(in the rows, 128 means zero)
One turn or mirror swaps these rows in pairs. Which row does each one swap with?
das: [121 129 143 124 122 127 117  94 145 137 143 138 113 119 104 141 137 109
 129 154 154 150 127]
dat: [160 160 121 155 121 166 151 119 155 116 115 116 123 125 132 119 132 104
 136 125 139  87  87]
Soru: [130 145 130  86 115 130 159 128 157 124 125 160  85 112 108 132 146 121
 147 121 160 101 109]
mubu: [126 114 110  90  71 143 154 129 140 143 149  99 128 116 117 128 162 123
 114 108 140 118 118]
mutik: [123 124 131  97 104 146 144 135 127  97 123 136 109 156 122 150 183 129
 112 126 116 118 129]
megu: [115 131 143 125 112 138 170 160  95 133 128 153 120 139 131 138 137  99
 126 148 159 134 132]
Peran: [147 128 141 127  75 147  88 121 145 143 135 127 112 132 110 153 132 103
 124 133 128  94 117]
Midul: [101 120 134 119  97 122 131 130 129 132 158 163  97 129 127 174 119 117
 100 106 144 120 119]
vibuv: [162 150 126 150 127 162 148 111 151 120 112 124 121 120 135 116 140 107
 133 126 139  87  76]
Sol: [127 126 129  99 108 149 147 125 129 103 139 123 105 169 114 134 177 135
 106 122 108 118 115]
Rulu: [174 146 126 121  94 116 133 128 133 124 143 108 123 140 125 125 137 159
 119 158 128 120 115]
tepu: [117 144 128 130  72 150 127 135 129 111 178 147 118 122 130 146 136 117
 118 134 165 130  76]
budos: [132  93 129 129 102 153 182 135 125 117 109 147 117 149 140 129 117 107
 108 110 133 124 104]
Furil: [135 147 126  97 126 133 134 118 152 124 152 126  99 119 116 143 128 128
 124 167 161  80 113]
Dozu: [117 178 119 128 104 130 145 132 117 152 133 131 135 122 144 141 135  99
 109 142 107 135 126]
miru: [114 153 132 102 124 139 157 162 157 129 152 117 144 110 124 132 164 121
 130 130 134 125 128]
kizar: [135 131 152 111  84 146 128 133 138 126 167 147  99 126 145  93 167 110
 107 120 168 100 103]
gudes: [160 125 136 108  85 148  95 122 126 150 122 111 122 138 119 139 133 113
 139 121 136  89 113]
Zefe: [ 90 149 147 143 114 130 126 126 130 119 126 143 105 116  96 123 164 115
 114 131 140 138 129]
Bak: [105 144 115 133 127 116 133  90 117 133 139  97 113 129 134 120 146 121
 121 145 145  75 111]
Vibo: [129  93 133 131  88 148 180 134 125 123 120 155 121 146 144 128 118 114
 120  99 139 135 116]
torut: [102 103 106 111 115 117 141 104 129 131 149 108  94 127 129 143 124 118
  97 127 131 113 138]
peme: [159 161 134 159 129 157 146 107 149 116 121 126 116 123 136 115 140 108
 132 124 134  83  87]
rem: [130  95 130 131  95 147 183 143 139 130 118 146 117 150 141 121 111 113
 118 110 136 127 101]
vud: [120 139 126 106 112 135 162 124 130 142 140 105 121 122 140 157 146 108
 102 155  96 130 128]
lut: [110 152 130 170 112 141 133 115 107 129 148 118 112 111 144 131 160 110
 141 128 159  97  86]
dig: [142 143 124 130 120  91 117 120 133 123 153 119 144 140 122 119 142  97
 149 133 123 129 103]
mida: [132  94 134 125  96 139 185 137 124 120 114 150 118 152 149 128 118 108
 115 106 141 125 115]
leton: [120 140 132 112  97 142 144 134 145 109 142 136 100 160 108 154 172 121
  94 126 101 109 123]
Bapen: [110 147 159 125  72 116 132 145 120 124 120 133  86 111 138 165 138 112
 145 144 145  99 108]
dem: [163 165 127 150 125 151 149 119 152 116 120 125 125 119 140 117 148 111
 146 121 141  93  85]
bodad: [141 123 138 146  91 116 117 134 127 150 156 122 102 123 157 148 131 154
 122 126 149 137 107]
keta: [131  99 126 138  88 162 182 131 131 121 117 148 111 158 140 129 115 115
 112 110 136 127 110]
gule: [ 92 147 126 116 131 119 145 155 147 114 130 148 115 123 125 137 131 145
 116 138 127 123 143]
Dimek: [138 149 151 134 111 118 145 150 111 111 137 142 125 138 163 108 121 119
 101 121 107  92 132]
Memib: [130  86 124 121  92 143 173 138 126 115 113 149 117 148 145 119 105 119
 121 114 132 128 106]
pir: [122 108 123  87 106 129 152 132 115 118 140 133  96 146 125 128 131 103
 113 157 180 114 126]
Zagi: [130 146 151 125 103 105 137 153 110 122 137 119 130 141 156 102 129 113
 106 124 113  88 135]
zubu: [160 154 122 151 126 152 154 123 160 124 117 120 116 126 141 109 136 108
 135 121 139  95  74]
Val: [113 132 123 127  95 130 105 133 157 133 142 128  82  94 154 147 138 124
 140 128 162 112 109]
bav: [118 110 126 141 111  98 132 103 130 112 125 124  93 119 130 127 114 125
 150 116 110 121 122]
Rav: [119 167 138 126 132 128 119 116 158 119 156 138 111 107 136 150 145  96
 136 157 113 106 122]
kelog: [137 129 146 117  88 160 132 133 142 119 166 155 105 110 154  95 155  96
 112 107 158 100 105]
libo: [140 132 134 120  99 148 119 119 135 133 168 121 118 112 104 159 127 134
 102 136 168 114  84]
tuvop: [129 124 149 115  94 154 130 139 144 129 166 152 110 137 157 110 173 101
 115 118 177  99 113]
Mus: [100 150 130 105 100 106 159 126 126 120 139 112 103 125 131 190 142 119
 124 123 139 102 101]
vitir: [123 129 130  96  85 109 160 126 134 156 156 160 113 153 135 146 162 118
 134 113 150 114  89]
fini: [147 124 137 122  88 146  83 114 124 137 117 118 124 125 123 148 147 122
 140 121 137  88 118]
Saneb: [132 146 146 141 119 108 131 148 113 121 141 122 133 151 165 119 133 111
 111 119 122  87 138]
kop: [157 155 132 152 128 150 147 109 153 116 120 129 126 122 140 109 146 108
 141 126 148  90  81]
Ras: [133  90 137 123  94 156 181 140 130 119 122 151 110 148 139 132 114  99
 112 105 139 122 119]
rok: [157 161 114 135 129 154 150 112 153 120 115 126 116 115 139 105 147 113
 137 123 142  90  77]

Dozu swaps with tepu
Midul swaps with Rav
Memib swaps with rok
lut swaps with megu
bodad swaps with miru
Furil swaps with torut
leton swaps with Peran

One turn or mirror swaps these rows in pairs. Which row does each one swap with?
fon: [ 88 141  78 135 116 105 139 124 138 117 161 148 109 129 101 127]
pesul: [100 120 123 162 129 116 127 130 142 103 143 170 115 141 149 138]
Kun: [110 140  92 128 110 101 140 116 135 130 140 139  94 123  96 136]
Gul: [109 121 130 138 136 128 115 148 142 105 140 123 160 113 167 105]
napod: [136 128  97 133 144 149 110 162 135 113 109 116 130 113 117 117]
Zavi: [ 89 157 128 138 129 114 147 112 168 124 138 134 116 129 163 150]
vinu: [ 91 114 114 127  87 140 122 130 132 153 142 149 101 132 136 122]
badof: [114 127 119 130 152 123 147 130 178 145 112 116 110 108 141 144]
somen: [114 127 129 116 115 106 127 157 140 139 119 140 154 112 155 161]
bupa: [105 117 120 135 125 130 113 152 136 115 149 119 163 113 169 111]
faf: [ 97 160 100 104 123 120 141 152 145 155 135 114 154 101 118 114]
bapi: [102 156  73 135 126 142 125 152 143 149 121 128 107 127 124 162]
Rada: [119 100 135 133 128 147 121 145 157 108 133 114 141 130 142 101]
gop: [ 62 150  88 156 129 135 138 132 138 116 150 134 120 131 111 103]
vez: [120 116 145 147 124 146 128 127 166 115 134 117 123 148 125 105]
paded: [116 123 116 119 118 119 143 109 158 137 127 128  88 135 104 123]
Kudip: [ 95 171  98 114 111 125 145 152 141 151 128 115 157 109 118 115]
duga: [102 130 110 134 123 114 114 149 122 120 150 124 165 112 172 121]
fiv: [ 99 140  87 129 108  97 140 121 133 136 144 147  95 124 104 133]
nur: [115 127 136 113 118 106 120 151 136 139 118 137 156 107 153 154]
Fil: [ 71 153  96 164 126 140 136 127 149 109 140 137 120 134 112  99]
masob: [114 127 107 105 160 127 138 149 164 130 110 121 110 103 151 124]
Tagep: [118 151  94 145 109 131 102 160 115 117 115 124 146 113 104 129]
fuzur: [ 92 119 129 160 123 116 123 138 134 107 143 165 113 143 152 137]
Sener: [ 94 148 136 135 137 107 150 112 173 125 135 133 120 123 160 142]
vus: [109 145  94 130 127 159 115 168 148 128 131 139 132 121 129 169]
sez: [117 155  90 151 113 127 106 154 113 126 116 122 145 104 109 126]
safu: [ 80 151 137 132 138 114 141 135 155 150  94 112 120 136 137 115]
Mozu: [ 84 128 109 154  92 139 125 126 130 132 139 121 121 169 132 123]
dop: [ 98 145  86 124 105  99 137 116 136 125 149 145 103 125 100 130]
Fibuz: [126 143  90 143 114 130 105 154 113 114 112 122 138 110 105 125]
pek: [103 144  91 123 111  97 137 118 138 134 145 139  95 128  97 135]
fud: [106 118 100 131 150 123 143 167 161 109 149 126 147 149 131  99]
dubi: [106 134 139 118 130  94 130 145 142 149  97 137 145 122 155 131]
kon: [110 167  99 141 106 125 111 150 116 139 109 118 150 106 113 124]
Vure: [123 116 134 124 128 146 115 142 150  99 135 127 125 141 140  90]
fima: [ 78 153 142 145 144 122 137 131 157 143 110 113 120 141 137 106]
Rugit: [101 125  97 118 147 120 145 164 171 116 140 122 155 135 139  99]
mezi: [101 121  94 122  86 144 108 142 125 139 145 127 121 148 117 115]
fid: [ 99 114 122 156 147 109 129 144 152  99 146 156 137 153 137 128]
tuva: [123 147  87 150 113 129 103 157 117 117 110 122 141 111 108 120]
pipo: [ 85 157 120 148 120 105 140 109 156 120 142 139 129 136 160 154]
Nodof: [110 140 128 121 155 128 150 131 172 132 118 127  97 118 153 137]
danos: [100 148  75 109 135 129 134 166 133 145 130 117 132 129 150 155]

fid swaps with dubi
Nodof swaps with Rada
Gul swaps with Sener
Tagep swaps with fiv

One turn or mirror swaps these rows in pairs. Which row does each one swap with?
tib: [173 148 109 105 123 131 110 144 126 148 135 133 118  81  97 125 144 122
 124  96 115  96]
digud: [133 141 126 156  89 130 107 128 139 163 131 128  92 151 110 124 175 151
  93 133 122 125]
mudu: [134 130  82 154  95 123 153 115 122 170 134 121 135 124 114 118 150 140
 118 142 131 153]
zuge: [168 157 128 121 117 124 103 135 120 151 130 127 113  83 101 119 141 128
 118 108 115  83]
zunaz: [138 117  93 136 117 121 136 144 145 126 149 117 144 150  99  95 142 122
 139 125  97  97]
fupor: [124 151 107 107 149 128 116 154 143 138 130 144 132 121 104 140 122 153
  88 136 128 114]
Nesi: [127 140 122 148 123 143 124 150 141 137 124 121  87 136 102 125 144 102
 162 124 103 110]
poket: [163 143 147 157 113 108 107 157 143 165 139 124 110 144 118 129 136 112
 133 156 145  98]
tez: [138 126 123 108 148 101 109 137 145 159 133 145 146 129  99 115 152 150
  88 142 127 126]
Lovu: [118 121 141 117 102 129 156 152 114 180 134 118 126  88 100 123 134 124
 134 101 135 113]
Zetag: [144 123 105 157 133 130 107 126 132 139 143 127 124 121 120  82 151 117
 164 137 150 123]
visoz: [176 153 115 126 119 121  97 135 130 150 135 129 118  83 102 122 143 128
 124 103 116  98]
Kenor: [124 145 106 113 111 154 131 126 134 161 166 101 108 146 105 105 118 143
  93 118 165 104]
zerer: [101 131 109 123 133 155 100 176 138 157 137 132 106  99 103 115 157 161
 115 121 156 121]
buro: [123 114 142 102 112 123 153 138 123 188 136 125 137  98 101 124 141 139
 106 123 139 132]
Fefo: [175 149 115 115 130 137 104 157 135 143 124 133 105  84  93 134 144 123
 118 102 126 111]
rinen: [113 158  91 103 131 153 139 136 128 159 150 113 115 143 100 123 100 139
 108 117 146 109]
varo: [137 145  90 159  91 116  77 144 128 149 129 141 150 116 108  91 150 135
 125 122 134 109]
Tota: [133 140 122 128  98 148 116 125 128 155 140 127 138 179 104  98 123 108
 129  99 140 145]
Reluk: [157 150 139 136 107 144 114 144 139 154 132 136 118 170 110 121 130 112
 132 108 158 154]
diz: [124 140 132 143 122 139 124 155 137 135 123 130  79 154 108 131 149 112
 142 132  96 119]
zuf: [ 94 129 106 124 111 127 110 130 134 135 144 131 147 156  97  87 130 122
 129 113 106 103]
Lede: [119 146  95 107 125 151 152 136 132 160 161  97 116 141  99 112 105 132
 105 113 148 102]
Mezam: [119 155 114 146  68 137 104 172 126 153 128 139 129  96  99 129 132 121
 124 109 128  91]
gepid: [150 124  79 139 110 126 170 128 138 154 134 131 130 134 109 123 141 135
 109 136 136 158]
tigar: [113 145 136 155 112 138 117 156 139 139 120 122  75 143 105 131 146 121
 133 130  96 116]
Zes: [179 140 114 109 128 136 108 156 137 142 123 136 109  83  99 133 145 122
 118 104 125 111]
bomo: [126 156 115 144 100 119 106 100  99 166 148 117 115 102 106  94 134 138
 116 111 121  90]
sev: [124 155 129 160 107 134 108 149 143 142 116 126  83 150 108 129 156 121
 129 127  98 116]
tus: [ 91 124 138 135 119 118 108 153 138 170 137 122 100 122 118 110 150 150
 115 164 138  87]
nem: [132 116 132 108 126  99 118 133 135 176 127 142 154 118 101 110 158 151
  97 127 132 134]
gituf: [171 146 133 145 106 123 111 155 140 158 129 138 123 159 116 136 124 108
 135 139 161 133]
Zek: [122 135 119 143 124 140 123 158 136 136 122 120  83 143 108 130 137 100
 157 124 101 114]
Porov: [114 125 126 125  78 136 139 175 116 168 141 121 129  94  89 133 120 123
 136 110 141  93]
Desaf: [180 139 137 142 110 125 117 164 142 156 142 136 113 146 119 135 139 101
 142 140 152 125]
Guges: [ 82 126 110 136 128 133  93 162 132 164 143 127 108 105 107 108 156 156
 109 129 151 112]
vezaf: [100 131 140 140 119 118 101 152 140 161 133 125 106 126 115 110 150 144
 108 162 145  85]
Nor: [148 120  87 145 107 131 169 118 141 155 142 122 130 141 113 116 148 134
 116 139 137 147]
faru: [160 116  86 138 110 126 174 132 137 148 135 130 132 133 101 115 153 132
 112 143 129 141]
dugit: [136 128 130 111 150 102 117 132 145 154 138 147 136 121 105 112 153 152
  87 147 132 126]
zasez: [119 142 120 126  83 142 130 184 116 161 139 132 122  96 100 137 119 109
 139 107 135 105]
beduk: [125 142  99 106 115 155 126 135 127 168 170 101 121 138  97 101 116 140
  94 107 164 110]
Timak: [141 121  96 159 119 118  92 120 136 137 143 136 130 126 119  78 161 120
 139 131 155 122]
tif: [151 145  87 151  92 120  73 140 127 143 132 146 150 123 107  85 146 130
 121 124 140 117]
vuf: [117 125 129 117  85 127 141 165 116 176 134 121 126  93  94 137 127 115
 132  99 126 115]
figil: [131 121  91 150 104 121 165 114 133 160 134 129 130 134 118 117 148 135
 119 143 135 157]
zad: [ 92 133 122 122 111 131 108 124 129 147 140 133 142 169 101  85 128 119
 127 104 126 119]
fof: [116 151  88 103 127 152 142 135 124 166 158 107 119 133 101 116 105 145
 101 115 155 114]
nurod: [ 92 135  99 129 108 128 109 131 131 137 146 132 149 153  96  86 136 127
 130 105 106 105]
fepof: [169 143 138 128 108 127 113 139 142 157 135 133 112 164 114 130 127  97
 130 124 155 143]

Guges swaps with Timak
fepof swaps with vuf
digud swaps with bomo
nem swaps with zad
varo swaps with vezaf
zunaz swaps with fupor
tif swaps with tus

